In the data rows, zero lies at 4.5, halfway between 4 and 5.
Some points:
[0 6 3 6 4 4 3 3 6 5 6 5 4 2 6 5 4 3 4 7 5 6 3 7 6 4 6 8 5 6 6 1 4 3 3 5 3 5 4 2 4 4 5 9 4 5 2 6 6 5 4 6 3 5 4]
[5 7 6 4 4 4 6 5 3 5 5 9 7 6 3 5 6 4 3 6 5 6 8 5 2 5 6 5 5 9 3 2 4 4 3 6 4 4 5 7 2 4 2 5 4 5 4 4 1 4 3 5 4 5 4]
[7 3 6 3 6 4 5 2 3 2 2 2 4 5 5 4 7 5 5 9 4 5 7 4 6 4 5 6 6 7 4 6 4 6 3 4 3 5 6 2 2 6 4 5 7 6 6 4 8 3 4 7 6 4 5]
[3 5 6 4 5 6 3 5 6 6 1 3 5 4 5 4 7 6 3 5 5 2 7 7 3 6 4 6 3 5 4 5 8 4 7 4 4 4 2 5 5 6 8 6 3 3 5 9 4 5 2 4 2 4 7]
[5 4 7 4 3 3 4 5 1 2 2 4 6 5 5 4 6 5 5 6 8 5 5 6 7 4 4 8 7 3 6 2 6 5 7 6 5 6 6 5 7 2 3 2 4 4 3 4 6 5 8 5 6 8 2]
[5 2 4 5 5 2 7 2 7 3 5 3 7 0 4 8 4 6 5 5 3 4 4 5 3 6 7 3 7 4 4 5 3 3 7 4 4 3 2 7 3 3 5 3 7 4 6 6 3 4 5 6 1 6 4]
[6 3 3 9 5 6 4 4 3 4 5 5 4 7 4 4 4 6 5 5 4 2 7 5 5 2 4 5 4 4 4 5 6 2 6 3 2 1 5 2 3 3 4 6 2 6 5 2 3 8 5 7 6 8 2]
[5 3 4 4 6 5 8 7 3 3 4 7 5 3 3 4 4 8 4 6 5 5 2 3 5 5 7 4 2 3 6 5 4 5 2 5 6 3 3 3 6 2 5 5 3 6 6 5 6 1 5 1 7 6 6]
[4 4 7 7 3 3 3 6 3 5 4 5 6 2 6 5 6 3 5 6 4 4 4 4 5 2 4 3 7 6 6 6 3 4 1 3 4 4 6 7 4 8 5 4 1 2 3 6 6 5 7 2 7 6 2]
[4 4 6 7 3 4 6 3 8 7 2 3 4 5 3 5 1 1 4 1 5 3 3 5 2 4 7 6 5 5 5 6 1 6 5 5 1 7 3 5 6 5 6 6 4 7 7 3 4 4 4 3 5 4 4]
[6 3 4 4 3 2 4 6 3 4 6 3 3 2 6 6 5 2 4 4 5 3 4 7 6 4 7 2 2 5 4 1 3 6 2 5 7 7 4 5 3 3 4 1 3 4 2 4 4 7 3 4 9 3 9]
[2 6 4 3 4 4 5 5 3 2 3 4 5 3 3 2 3 4 5 4 5 3 3 4 4 6 4 2 6 7 0 4 6 4 5 6 1 6 2 3 6 6 5 3 4 4 5 2 5 3 3 3 2 6 6]
[4 3 3 2 7 6 2 4 4 6 5 4 4 6 1 2 7 6 4 3 1 2 4 5 8 4 5 6 7 5 4 5 5 7 3 3 3 7 3 8 6 2 6 4 5 3 2 4 5 3 2 5 5 1 2]
[4 2 4 3 4 2 3 4 3 6 5 4 6 5 6 2 6 6 7 6 3 4 7 6 0 4 5 8 3 3 5 3 3 5 5 2 7 1 6 2 4 5 3 5 6 2 3 0 2 3 5 2 6 5 3]
[4 7 5 3 3 5 3 3 3 5 4 3 6 4 1 7 0 8 5 3 6 4 4 4 3 6 4 5 7 3 5 3 6 2 5 7 5 3 7 3 2 6 4 4 3 4 5 6 5 2 2 7 6 3 3]
[3 6 6 3 4 8 4 2 4 0 6 3 5 5 5 8 6 4 7 4 6 4 3 5 6 4 3 4 4 6 6 5 3 6 2 4 8 7 3 5 6 5 7 6 4 6 5 4 0 5 4 3 7 3 3]
[4 5 5 6 1 5 7 2 7 5 8 5 4 4 2 1 5 2 4 5 6 2 4 5 5 5 3 5 3 5 5 8 6 3 7 5 3 3 6 5 3 3 5 4 5 3 6 5 4 2 6 5 7 3 6]
[6 2 4 1 2 5 3 6 5 4 3 6 3 3 3 6 7 2 4 1 6 6 7 3 6 3 4 4 1 3 4 5 6 2 5 5 4 3 7 4 9 3 5 5 6 9 2 3 6 4 3 5 5 2 1]
[5 1 4 3 5 4 5 6 3 5 5 5 6 9 5 9 2 5 5 5 4 5 4 6 5 1 1 6 1 6 3 3 6 4 3 5 2 4 5 7 6 5 6 4 6 4 8 5 5 5 5 5 3 2 5]
[1 4 4 4 5 8 4 6 5 5 4 5 7 5 7 3 2 7 6 4 8 4 4 5 4 5 5 5 4 6 4 7 3 4 3 7 7 2 5 6 4 3 2 2 4 8 0 5 4 5 6 5 2 3 6]
[3 5 4 9 8 5 5 5 2 7 5 4 5 4 7 6 6 4 4 0 5 3 5 3 7 6 6 6 5 4 6 5 6 3 4 5 4 5 3 4 4 6 4 5 7 3 8 2 2 2 4 6 2 2 5]
[7 5 9 5 3 8 3 3 4 5 6 5 8 5 5 1 5 3 6 6 4 5 3 2 5 5 6 4 4 2 4 1 5 2 4 1 5 4 4 5 6 3 3 3 4 3 6 4 7 8 5 6 6 4 5]
[5 6 5 4 4 4 4 5 1 5 4 2 4 4 6 4 2 6 2 4 1 5 5 8 5 4 4 4 5 5 6 6 4 2 6 8 4 4 5 7 4 5 3 9 6 6 6 4 3 6 3 3 4 8 6]
[6 5 4 5 6 5 2 4 4 4 6 6 4 6 8 4 3 1 5 1 4 4 3 4 1 7 5 5 4 4 7 6 6 6 6 4 2 6 6 3 2 3 6 4 5 5 4 8 5 5 3 4 4 7 5]
[4 5 7 3 5 3 5 1 5 8 4 6 2 5 5 6 4 4 4 6 5 3 5 4 7 5 2 1 4 4 3 5 4 3 3 6 4 4 6 2 3 2 4 5 5 3 5 5 3 3 4 0 2 6 2]
[4 6 1 6 3 6 7 5 7 3 6 4 5 3 8 4 6 5 3 5 4 2 4 2 3 3 3 7 5 2 3 4 4 5 6 8 5 6 4 5 3 7 4 3 6 4 3 5 6 5 3 4 6 6 2]
[4 5 7 6 4 0 5 5 4 5 6 3 4 5 4 4 5 6 6 7 4 7 4 1 3 3 4 5 5 3 5 7 4 7 3 3 5 3 3 5 4 3 7 4 5 5 3 4 4 8 3 6 2 3 7]
[7 5 5 6 2 7 4 4 8 3 6 6 4 4 5 7 4 6 3 4 5 2 1 5 4 6 6 3 5 3 4 3 6 4 3 2 5 6 8 5 4 7 6 7 6 5 1 1 4 1 6 5 1 5 6]
[4 6 5 5 5 5 4 6 7 5 2 5 3 7 5 4 5 4 7 6 2 9 2 3 5 8 5 6 3 6 4 5 6 4 5 7 6 3 6 5 5 4 6 5 5 2 6 2 3 8 5 6 7 6 4]
[5 3 6 4 2 5 6 7 7 3 5 5 1 3 4 3 6 6 5 2 4 4 1 7 6 6 3 6 7 3 3 6 3 5 2 4 5 3 5 2 5 6 3 4 5 4 8 8 5 8 3 5 2 4 4]
[7 4 6 4 6 5 5 6 5 1 6 3 3 6 5 5 5 4 8 3 3 5 7 4 5 2 4 5 3 6 5 4 4 7 8 6 5 5 1 4 7 4 1 6 0 2 2 6 5 4 6 5 4 2 5]
[6 6 2 5 4 2 0 5 5 6 5 4 7 5 5 4 7 4 5 6 3 3 3 5 4 7 3 5 4 4 2 5 3 2 6 5 6 5 5 4 2 4 6 7 1 8 6 3 6 4 7 4 6 4 3]
[6 7 4 7 7 3 7 7 4 4 4 3 6 5 2 3 3 3 4 5 6 4 6 6 6 8 2 3 4 3 3 5 3 6 5 3 4 5 5 4 6 7 6 6 8 3 2 6 4 5 5 5 5 4 4]
[3 3 5 3 2 6 3 6 3 6 7 4 5 6 4 6 5 5 3 5 0 8 9 4 5 5 8 5 3 4 3 5 4 7 5 5 7 5 2 1 7 6 5 0 5 5 6 5 3 4 8 6 5 8 5]
[6 1 2 4 6 5 1 5 6 8 7 6 3 7 3 5 5 7 3 2 9 5 5 3 5 2 6 3 6 7 4 4 6 7 7 6 4 4 5 3 4 5 4 7 8 3 7 4 7 7 7 2 7 5 6]
[3 5 5 5 6 3 6 3 6 2 3 7 6 4 8 1 1 6 1 2 1 5 6 2 4 4 4 4 4 7 6 3 4 4 5 2 5 4 7 4 6 6 6 3 3 5 6 5 4 6 4 4 5 4 4]
[8 8 0 0 3 5 6 3 4 5 3 3 2 5 5 5 6 3 3 6 6 5 4 5 4 2 9 2 6 3 6 4 2 3 3 4 3 5 6 5 5 5 5 3 4 4 4 6 3 4 7 5 3 2 6]
[3 5 4 5 8 5 3 5 3 7 5 6 0 1 5 4 4 6 6 5 5 5 3 5 4 6 0 1 6 5 4 5 5 6 6 2 3 6 3 6 5 4 3 5 8 6 4 5 4 3 6 7 6 4 5]
[4 6 3 6 6 2 5 3 6 4 5 5 2 6 1 4 5 6 7 1 4 7 7 6 4 3 2 6 5 6 7 6 4 1 5 2 7 6 4 4 4 3 4 0 9 3 4 5 8 6 3 3 3 6 6]
[7 4 1 6 3 6 4 2 5 4 4 4 4 3 5 5 2 2 3 4 5 6 4 2 5 7 2 7 3 3 3 5 3 5 2 1 5 3 2 7 4 4 5 5 2 2 5 5 4 4 2 4 2 6 6]
[3 4 6 5 6 5 6 8 6 6 5 2 5 8 6 3 5 3 4 5 4 7 6 3 3 2 3 2 7 3 6 3 5 2 1 3 5 4 6 4 3 2 5 4 2 6 5 4 4 1 3 5 5 8 5]
[2 0 5 5 4 5 5 3 4 4 5 5 3 7 3 5 3 5 5 9 6 6 3 5 5 6 8 2 3 2 6 4 5 3 6 6 6 7 4 6 5 8 2 5 3 4 3 6 6 4 3 6 4 3 3]
[4 8 3 2 6 5 5 6 5 6 2 8 5 3 3 7 5 1 2 4 4 5 4 7 4 2 5 1 5 3 7 7 7 9 6 3 5 4 4 5 4 5 3 3 4 6 5 2 5 4 5 4 3 2 5]
Along one direction, these points spread out more than along any other. Take the direction at right angles to it along which they spread out most. Go by this last direction. Where along it does each point below lie, from 0 to 99? 50 is the average, and the first point above lies past it. One standard deviation of the points above along it is 16.
[5 7 6 4 4 4 6 5 3 5 5 9 7 6 3 5 6 4 3 6 5 6 8 5 2 5 6 5 5 9 3 2 4 4 3 6 4 4 5 7 2 4 2 5 4 5 4 4 1 4 3 5 4 5 4] 57
[6 2 4 1 2 5 3 6 5 4 3 6 3 3 3 6 7 2 4 1 6 6 7 3 6 3 4 4 1 3 4 5 6 2 5 5 4 3 7 4 9 3 5 5 6 9 2 3 6 4 3 5 5 2 1] 19
[5 6 5 4 4 4 4 5 1 5 4 2 4 4 6 4 2 6 2 4 1 5 5 8 5 4 4 4 5 5 6 6 4 2 6 8 4 4 5 7 4 5 3 9 6 6 6 4 3 6 3 3 4 8 6] 70
[4 5 7 3 5 3 5 1 5 8 4 6 2 5 5 6 4 4 4 6 5 3 5 4 7 5 2 1 4 4 3 5 4 3 3 6 4 4 6 2 3 2 4 5 5 3 5 5 3 3 4 0 2 6 2] 56
[5 3 6 4 2 5 6 7 7 3 5 5 1 3 4 3 6 6 5 2 4 4 1 7 6 6 3 6 7 3 3 6 3 5 2 4 5 3 5 2 5 6 3 4 5 4 8 8 5 8 3 5 2 4 4] 52
[7 5 9 5 3 8 3 3 4 5 6 5 8 5 5 1 5 3 6 6 4 5 3 2 5 5 6 4 4 2 4 1 5 2 4 1 5 4 4 5 6 3 3 3 4 3 6 4 7 8 5 6 6 4 5] 59
[4 5 5 6 1 5 7 2 7 5 8 5 4 4 2 1 5 2 4 5 6 2 4 5 5 5 3 5 3 5 5 8 6 3 7 5 3 3 6 5 3 3 5 4 5 3 6 5 4 2 6 5 7 3 6] 59
[7 4 1 6 3 6 4 2 5 4 4 4 4 3 5 5 2 2 3 4 5 6 4 2 5 7 2 7 3 3 3 5 3 5 2 1 5 3 2 7 4 4 5 5 2 2 5 5 4 4 2 4 2 6 6] 60
[6 6 2 5 4 2 0 5 5 6 5 4 7 5 5 4 7 4 5 6 3 3 3 5 4 7 3 5 4 4 2 5 3 2 6 5 6 5 5 4 2 4 6 7 1 8 6 3 6 4 7 4 6 4 3] 66
[0 6 3 6 4 4 3 3 6 5 6 5 4 2 6 5 4 3 4 7 5 6 3 7 6 4 6 8 5 6 6 1 4 3 3 5 3 5 4 2 4 4 5 9 4 5 2 6 6 5 4 6 3 5 4] 61
[6 7 4 7 7 3 7 7 4 4 4 3 6 5 2 3 3 3 4 5 6 4 6 6 6 8 2 3 4 3 3 5 3 6 5 3 4 5 5 4 6 7 6 6 8 3 2 6 4 5 5 5 5 4 4] 51
[4 4 7 7 3 3 3 6 3 5 4 5 6 2 6 5 6 3 5 6 4 4 4 4 5 2 4 3 7 6 6 6 3 4 1 3 4 4 6 7 4 8 5 4 1 2 3 6 6 5 7 2 7 6 2] 54
